Named moves come first, each a turn or a mirror and shown by rows before and after it. Which of them, in which order, take the first row of each pair that follows to the second? Write the first one first, as in the answered first pair.
H:
[ 13  29  26  -1  32  22 -21   0  22  -1  21 -11  -3  20]  ->  [  9  31  34  -6   7  22 -38  10  10  -3   4   7 -23 -13]
[ 32  12  -4   0 -13  -6  -6  -9   1  10   8 -32  37   5]  ->  [ 30  14   3  -6 -32  -4 -20  -1 -11   5  -8 -16  23 -23]
[ 15 -62 -39  -8  29 -38  34 -54  -3 -19   8  -6 -31  18]  ->  [ 10 -60 -26 -17  -6 -38   9 -38 -23 -26 -21  20 -57 -33]
B:
[  4  31  44  -7 -43  36 -39  57   8   9 -15  -5   0 -13]  ->  [  4  12  37  -4 -42  27 -42  21   3   7 -35  20 -20 -56]
[ 23 -12  -1  18  17  32  22  -1  10  27  27 -55   5 -30]  ->  [ 23 -21  -4  19  17  27  22 -17   7  25  16 -45  -3 -49]
[  1  12  17   2  -1  14  -6   8   6   3  -6   8   2 -27]  ->  [  2  -4   9  -4   0  -7  -2  -6   1  -4 -11  11 -12 -31]
K:
[  1  -7 -29 -20 -24 -24  -2   7 -39 -18 -18  47 -28 -25]  ->  [  5  -1 -34   5  11   6   9 -38 -19   5 -10  55  -2 -40]
[ -1 -20  -3  -4  -4  -9  -1 -16   2  -8  -5  15 -15 -13]  ->  [ -1 -11  -3   9  11   7   8 -27  12   2   4  12   0  -7]
[ -6   4   2   0  -2 -20  24 -34   0  -6  -5  14 -10  -3]  ->  [ -7  16   1   8   7  -7  29 -34   8   0   4   8   6   6]
[  3 -19   0  -1   7 -35  17 -13   5  -7  -1   5   2  29]  ->  [  2 -20  -1   1   8 -33  18 -19   4  -7  -3   7   3  22]
Then:
Between the rows of a pair lie two moves.
[ -3   5  -7   1  15  -3   4 -24   7   6  14 -11   6  22]  ->  [ -7  13   0  -3   2  -2  -1   4   3   2  15 -19   5  30] | B then K
[  5   3   3  24  21  27  16   8 -14   3  16  28  -2   0]  ->  [  4 -10  -3  18  15   9  12  -3 -21  -5   6  37 -19 -11] | H then B
[  1   6 -19 -11 -19 -19 -13  21   0 -19 -35  10 -21  -2]  ->  [  1  28 -10  -7 -20  -1 -13  39   5  -9 -25   2  -5  14] | B then B
[ -3 -16  -6 -18 -24 -12 -14   8 -19 -18 -27  11 -29 -29]  ->  [  3 -24 -20 -11  12 -23  16  -2   4 -16   8 -23  -3  39] | H then K
[ 13   4  -6 -20 -28 -19   0 -14 -20  -1  10 -10 -18  20]  ->  [ 11  32   8  -7 -27  19  -9  -3 -15  14  15  -7   4  12] | B then B
[ -3  -5   5  -9  -4  -8   2  16  -5  -4  -7 -12  -3  15]  ->  [ -6   0   9  -6 -11   0  -5  18 -10  -3 -14  -3  -8  -1] | B then K
[  6 -12  -6  21  17   2  13  -6  12  14   7  -8  19  16]  ->  [  0  -7   6   3 -25  -6  -9  31  -8   3 -12   5 -10  -6] | K then H
[ 14 -21 -34 -41   9 -22   0 -37  12   8   3  28  26  39]  ->  [ 11  -8 -24 -30   4   5 -14 -50   9  20 -15  52  25  -9] | H then K
[  3  14   3   5  -7  26  -1   0 -12  10  -8  25   1 -40]  ->  [ 10 -14 -21   5  25 -12  29 -26   0   2  15   3   4  10] | B then H
[ -9  -9  17 -41 -11  -3 -15  30 -32 -15   7  -8  19  30]  ->  [-10  10  21 -29   3  27 -13  23 -21   0  13  -8  42  28] | B then H
[ -5  30  18 -28 -30  38  -1  32 -16 -32 -13  21 -43   0]  ->  [ -1   0   2 -32 -20   2   9  -4 -21 -41 -22  30 -64 -12] | K then B
[ -2 -10   1  30  52  26  21 -53  13  37  17  17  16  -9]  ->  [-15  16  35   1 -25  32 -29  39 -23  20 -16  29 -19 -44] | K then H
[ 14  35  -5  18  23  39  61 -49  21   7  14 -16  51  -9]  ->  [  8  27   9 -34 -50 -21  39  52 -17 -36   7 -41   0  32] | K then K
[ -1 -36 -15  -4   0 -34  -5 -20  -2 -19 -16  20 -22  -5]  ->  [  0 -20 -10  -2  13 -21   8   5  12 -12  12 -13   6  50] | H then B
[  5  -7 -41 -20 -20 -12  23  39  26 -21   3 -20  27  61]  ->  [  5 -38 -57 -21 -24 -35  16 -19  11 -29 -31  25 -12 -15] | K then K
[  9  21  21  -4 -20  14 -18  74 -10   3  18 -14  11  23]  ->  [  8  32  24  12 -13  45 -29  45  -6  17   4  12  18 -27] | H then B
[ 13 -16  -8 -14 -12 -14 -16  31  -8 -22  -5   5 -20  -3]  ->  [ 13 -16  -8 -11  -9  -8 -18  19  -9 -19 -11  17 -24 -20] | B then K
[  9  33  27  11 -17  56 -25   1  23  21 -22   0  18  -5]  ->  [ 10  17  24   2 -32  35 -32  -6   8  11 -42  18 -11 -34] | K then B
[ 19   0 -15  34  25  39 -37 -67   9 -18 -27  30 -14 -66]  ->  [ 29 -33 -39  28  57  -7  -2 -87  23 -29   0  -1  -5   5] | H then B
[ 14  44   0  -7  25  20   3 -31  -6   6  14 -15  46  20]  ->  [ 12  38   5  -8   9  23 -13 -45 -20   5 -13  15  24 -37] | B then H
[  2   7 -23  27  54  19  17 -71  16  26   9  15  24  -8]  ->  [-11  37  16  -4 -34  31 -40  29 -27   8 -27  31 -13 -53] | K then H
[ 17  -2  -3 -14  25  -8  13  -7  10   9  29 -19  31  68]  ->  [ 11  26  17 -17  -3  20 -13  36   3  15  22 -16  32  53] | K then B
[ -1 -47 -18   5  12 -31  20 -14  31 -24   3  14  -1  16]  ->  [ -1 -25 -11  11  19  -8  21   4  43 -11  23  -2  24  41] | K then B
[  5   1  -3   8  12   1   1 -32  -4  10  -1  -1  -7 -25]  ->  [  6  -6  -6  -3  10 -19  12  -9  -2  -1  15 -24  -5  19] | B then B
[  2  -3 -10  42  68  28  19 -20   8  -6 -11 -12  51  20]  ->  [  4 -27 -23  37  69   3  21 -45   0 -15 -21   3  30   2] | B then B
[ -6  12  11   4 -20  21 -22   6 -14  10 -24  30  -9 -62]  ->  [  4 -12 -10  18  19   4   3 -49  -2  16 -15  31  -3 -54] | B then K
[ 11   5 -11  -8  35  -9   1 -83   0   8 -28  22  19  -6]  ->  [ 13   7 -10 -22  32 -26  11 -43   4  -3   1 -17  31  67] | B then B
[ -7  14  10 -16 -13  -3 -13  49  -8   1   7 -18   1  24]  ->  [-11  16  10  -2 -10  17 -25  11 -11  11 -18  19  -8 -42] | B then B
[  2  -4 -11   9  25  45  26 -88  -2  36   8  47  -9 -94]  ->  [ 12 -58 -38 -24  19 -46  50 -90 -18   0  11  28 -49 -47] | B then H
[ 25 -20 -25  12  36 -25  39 -54  20  -7   7 -20  20  26]  ->  [ 19  23  -3  20  28  19  26  -6  28   8  22 -36  51  44] | K then B
[ 33  25  19  28   3   7  11 -13   4  29  33  22  15 -23]  ->  [ 36  21  13  28  10  -3  20 -14   8  29  41  12  18  -7] | B then K
[ -3   1  -2  -9 -20 -17   2  49  -2  -5   5 -19   5  29]  ->  [  2 -21 -20  -5   3 -35  19  13   4  -7   8 -19   2  33] | K then H
[  6  30  -6  14  40  18   5 -21  23  15  14   0  10 -12]  ->  [  9  -2 -20   1  39 -24  15 -37  14  -1   9   2 -15  -6] | B then B
[-27  -4  34 -21 -31 -12  -3  26 -25  -3  -9  24 -16 -36]  ->  [-26  10  28  10  13  30  11 -20   1  25   6  27  21 -44] | K then K
[-11  18  19 -12  -7  14  -9  29  -3  -8   9  -1   0   2]  ->  [-10  20  18   1   6  29  -9   8   4   0   7   9   7 -15] | H then B
[-12 -13  -8  23  30  -4  -2 -37   4 -10  -2   3   1 -27]  ->  [ -9 -12  -7  12  29 -19   8 -10   7 -18  17 -27   9  30] | B then B
[ 18 -22 -19  -7  22  -7 -12 -17  14 -19  22 -11   1  15]  ->  [ 15 -20 -12 -20  -4 -15 -27  11  -1 -28   9  -6 -18   6] | H then B
[  2 -44 -22  19  13 -19   6 -69  -2  -1 -17  34 -29 -47]  ->  [  6 -49 -33  11  33 -43  34 -46  13 -10  22 -15  -8  44] | H then B
[  4  22   3 -15 -18 -10  20  20  17  -6   8 -30  -2  39]  ->  [ -2  44  16  -2 -22  30   4  24  18  10  -4 -11   8   1] | B then H
[  1  -6   4  -5   0  21   6  -1   1 -15  -6   5 -15  -8]  ->  [  2  -7   1 -11   0  13   8   5   0 -18  -3  -3 -17   7] | B then B
[-12   4 -13  11  18   7   1  37  19  14  10 -15  16  32]  ->  [-14 -23 -19  -5  -7 -29 -11  26  -3  -3 -18  10 -29  -8] | K then K
[ -3  -1  -7  -4   2  -6 -10  10 -20 -18 -29 -17 -23 -23]  ->  [  0 -15 -16  -3  15 -15   3  -9 -13 -19 -26 -22 -20 -14] | K then B
[-16 -35 -19  11   1  35  21 -41  23   8  -6  15 -25 -22]  ->  [-11 -40 -24   6  10  19  37 -32  29   4  10  -5 -16  20] | B then K
[ -1  -8  12  -6 -26  -9  20  19   5 -11   3   6  -1  26]  ->  [ -4   8  22   7 -25  26  10  12   9   2  -4  22   9  -8] | B then B
[ -5  12 -12 -18  18  33  20 -13   1 -10  -7  18   4 -17]  ->  [  0  -8 -24 -29  17   1  27  -9  -2 -23   0   6  -7   8] | B then B
[ -6 -28 -25  17  31  -7   9   2  41  -6   0 -28  -4  33]  ->  [-10  -1 -13  18  19  21  -2  35  41   1   3 -32   9  34] | K then B
[  2 -25 -12  11  25  -9   9 -69   7   5  -6   3   4 -13]  ->  [  3 -39 -14 -12   4 -47   9 -40  -5 -12  -5 -10 -16  13] | H then B
[  2  20  -4 -25 -24 -33  13  -3 -14 -11 -13  30 -35  -2]  ->  [  9  17 -16  -3  14 -17  33 -46   8   9   2  24  -9   8] | K then H
[  6   6 -17   7   6 -41 -14  -8  18  15  14 -41 -22   4]  ->  [  4   5 -16   5  -6 -43 -26  -8  11  11   0 -27 -34 -22] | K then H
[-13   4  35 -13 -33 -49 -10  -2 -24 -18  -1 -20 -48   3]  ->  [-12  38  43   8  -1  -2   2   8   2   4  31 -46   3  44] | H then B
[-10   3 -12  26  22   5   6 -24  19  15  25 -17  19  11]  ->  [-17  16   2  25  -5  24 -17 -11   7  17   1   7   6 -37] | H then K
[  6 -38 -23   8  23  -4  28 -54  -1  -9  11  23 -17   1]  ->  [  5 -35 -19  -4  18 -18  33 -18   2 -17  29  -5 -10  51] | B then K
[ -5 -14 -20 -20 -13 -34 -18 -13 -11 -11 -21  27 -37 -42]  ->  [ -1  28 -16  16  40  29   5 -31  28  25  19  -1  32  -2] | K then K
[  7 -15  22  -1  48  31  -2  -1   8   2 -11 -15   4  -5]  ->  [  8 -15  22  -2  45  27   1   5   8   0  -7 -21   6   6] | B then K
[ 29 -21   0  -5  24 -40   1 -15   6  19  14 -28  23  41]  ->  [ 24  14  17  16  27  21 -18 -16  14  43   6 -13  45  -3] | B then B
[  2 -16  -7 -12   7 -31  14  29  -6 -19  14 -33   2  55]  ->  [  0  -3   2 -14  -4 -15   5  49  -6 -17  13 -32   8  51] | K then B
[ 10 -21 -23  10  19 -24  15 -21  33  22   3  -3 -22 -12]  ->  [ 10  -4 -16  19  24   0  11 -24  40  30   4   0  -9 -21] | H then K
[ 17 -27 -29  25  41  -6  19 -79   6   4  -5  23   6 -25]  ->  [ 13  10  -9   6  18  -3  19  27  10  -4  38 -38  34  80] | K then K
[  9  -6  -1 -36 -14 -49 -18  32 -33  -5  10  -1 -11  -2]  ->  [  8  26   7 -14   9  -3  -9  41 -12  16  34 -19  33  29] | H then B
[ -2 -29 -13  -6  -3 -33  19 -39  -5 -19 -11 -10 -27  -4]  ->  [  0 -16 -13   4  17 -17  30 -37  12 -10  14 -28   2  32] | K then B
[ 15  10 -11  24  -7  -2  11 -12  -4   4  12  13   5 -12]  ->  [ 13   8 -13  22  -2  -7  17 -12  -3   2  15   5   7   0] | B then K
[ -4  13  61  39  -8  20   1  33  15  17 -35  29 -35 -42]  ->  [  2   4  51  28  10  -8  32  55  29   5   6 -24 -15  56] | H then K
[ -6 -19   0 -27   8  13 -10 -17  -8 -13 -23  31   6 -24]  ->  [ -4 -14  -5 -25  27  16   9  -6   9  -9   6  -1  33  34] | H then K
[-23  21  -1  31   4  18 -39   8 -15  34   2  23  -6  21]  ->  [-22  17  -6  28   6  10 -32  11 -14  31  12   9  -5  44] | K then H
[-26   1  35 -51 -53  17 -49  60  -3  13 -51  19 -53 -33]  ->  [-16 -30   4 -61  -8 -41   3  55  20   0   1 -44 -35  90] | H then K
[ -3 -24 -20 -18  26 -16 -17  27  13  21  18 -10   4  38]  ->  [ -6 -10  -8 -23   5  -4 -32  55   4  21   9  -4   0  21] | B then K
[ -4  16   9 -16 -22  31 -18  19 -10  -1  -4  11   3 -18]  ->  [  4  -3 -13  -6  21  12  16 -18  10   2  23 -12  23  30] | B then H
[  2  -5 -22  36  32   0   2 -41  22  41  18  -8  37  20]  ->  [ -4 -35 -21   1 -23 -54 -25 -21 -16   8 -21  22 -30 -28] | H then B
[  0  -6  10  -7 -27  -4  -9   4 -17  -8 -14  21 -23 -30]  ->  [  2  -4   9 -14 -28 -15   2  31 -13 -15   5  -5 -14  19] | B then B
[ -5   3  19   4  24 -16  25  -5  20 -34 -23   1   6  16]  ->  [ -7   5  25  -4   6 -21  15  13  12 -40 -30   5  -4   7] | H then B
[ -2 -26   1  -7 -21 -25 -10 -18 -21  -8 -22  29 -29 -45]  ->  [  3 -10  -8  10  30  -5  26 -22  14   8  30 -19  27  46] | H then B
[-27  54  35   8  -5  92 -22  15  25  50 -22  25 -18 -12]  ->  [-24  20   9  19  26  72  -5 -57  32  52 -31  44 -30 -38] | H then B
[ -6  22  11  10  -2  33 -20  23   5  16  -4  15  16 -32]  ->  [ -1  18  10  -1  -5  10 -10  51   6   7  16 -14  21  21] | H then K
[ 10  21  16   8  25 -19 -19 -37  -4 -10  15   4 -20  38]  ->  [  9  27  24   3  12 -17 -24 -12  -9 -12  16  -2 -22  47] | B then K
[ 11 -14 -11   6  17 -47  -3  -5   2 -18  12  -7  16  22]  ->  [ 10 -18 -13   6  21 -47  -3 -19   3 -17   6  -1  11  11] | K then K
[  3  24 -19  22  53  38  24 -58  28  30   0   3  25  -2]  ->  [-10  48  19 -15 -35  35 -28  46 -14   5 -34  20 -19 -36] | K then H
[-13   9  10  -4   7 -12  12 -18  19   2   7  13  -9  23]  ->  [-15  20  14  -1   8   1   8 -17  21   8   7  13  -2  18] | B then B
[ -1  21  14  18  10   5 -10  -8   2  20  11  10   8 -14]  ->  [ -1  18  14  15   3   1 -15  -8  -3  19   5  16   3 -22] | K then B
[ 22 -31   3 -47 -28 -11  -6 -39  -5   4 -10  45 -33 -69]  ->  [ 29 -24 -10 -36  26  -9  38 -33  31  14  53 -23  23  53] | H then K
